One turn sends every row of this set to another row. A few are shown first. Where does it send the rows asked after them?
k400: [-50   0  30   8 -21  -2  14  -9 -28  -4  -3   2   6  -4   1  37  26  31]
k22: [ -8   5  13  21  -5   2  13   3 -14 -32   4   5   6   6  13  29  13  49]
k266: [-39  -7   8 -30 -21  19   0  -7 -28 -18 -26  11  -6  19  -4  47  -1  26]
k89: [-45 -23  15 -32 -13  14  13  -8 -20 -24 -20   3 -10  -3  13  13   0  16]
k878: [  2 -15 -12   0  -2   5  24   0  -3 -11 -33  11   5  -6   0  27  14  20]
k438: [-24  -8  19  -1  -8 -20  23 -26 -15 -22   3 -25   6  -7   2  26  10  18]
k402: [-27   8   7  15   6   9  -6   0 -21 -16   1  -5 -20   2   7  36  19  41]
k135: [-18   3  13   0   0 -25   4 -13 -20 -31 -32  12   1  -2   5  22  22   8]
k590: [-32   8  15 -19 -14   7  23 -14 -22 -18 -26 -21   2  19 -14  39   8  33]
k509: [-28 -31   5   1 -23  -1  19   2 -26 -12 -18  -1 -18 -21   3  28  15  34]
k490: [-11  -2  -3 -13 -15   8  10  13  -9 -34 -26  17   2   6  18  45  -3  45]
k943: [-19 -26  -8   8 -11  -2  15   2 -16  -5 -32   3 -15 -15  -1  29  14  31]
k739: [-13   6  -8  -9 -16   2  -3   6  -9 -41  -5   8 -14   9  19  43   1  32]
k639: [-33 -12  -1 -23 -28  17 -10  -7 -20 -15  -5  23 -11   9   1  36   1  15]
k895: [-13  12   8  -9  11  -6   6 -23 -16 -19 -26   4   9  12  -8  30  23   3]
k871: [-15  -4  15   5  -9 -24   6  -5 -21 -34 -15  14   1 -18  15  22  28  18]
k842: [-25   1  20   0 -10 -14  28 -22 -18 -22 -14 -26  10   8  -5  33   4  29]
k898: [-14   0  16  12   3   7  14   3 -15 -36  -9   6   3   7  27  33  22  47]
k510: [-35   2  10  -8 -26  13  27  14 -16 -12 -35  18  13   3   2  35  14  38]
k897: [-22 -28  17 -23 -12  12  15 -26 -14 -15  -3   6  18  -2   5   8   3  14]
k620: [-20  -4   2   4 -15  21   3 -12 -10 -11  17   4   4  20   2  54   5  30]
k299: [-42 -22  19 -21 -22   3  15  -6 -19 -36 -15   9  -8   1   6   7  -2  11]
k708: [-31 -20  15 -16 -17   7   7 -20 -12  -6   2  11  10  -6  -5   5   1   9]
k319: [-24   9  12   3   9  17  -6  -8 -22  -8  -1  -3  -4   2  12  38  25  46]
k593: [ -9  -8   2 -16  -4   3  13 -12   5 -21 -13  19  25   7  13  33  -4   6]
k744: [-24  -4  10 -16 -22   3  11 -12   0 -34   5  16  16  14  14  31  -6   4]
k799: [-47  -2  23   4 -28   3  21  -3 -22   4 -18  13  16   0  -6  33  17  35]
k392: [-19   3   4  -3   7  16  -1 -20 -13  -7  -3  -1   7  24  -4  56   7  20]

k639 moves to k739
k799 moves to k943
And these:
k895 moves to k590
k593 moves to k392
k897 moves to k319
k22 moves to k708
k438 moves to k400

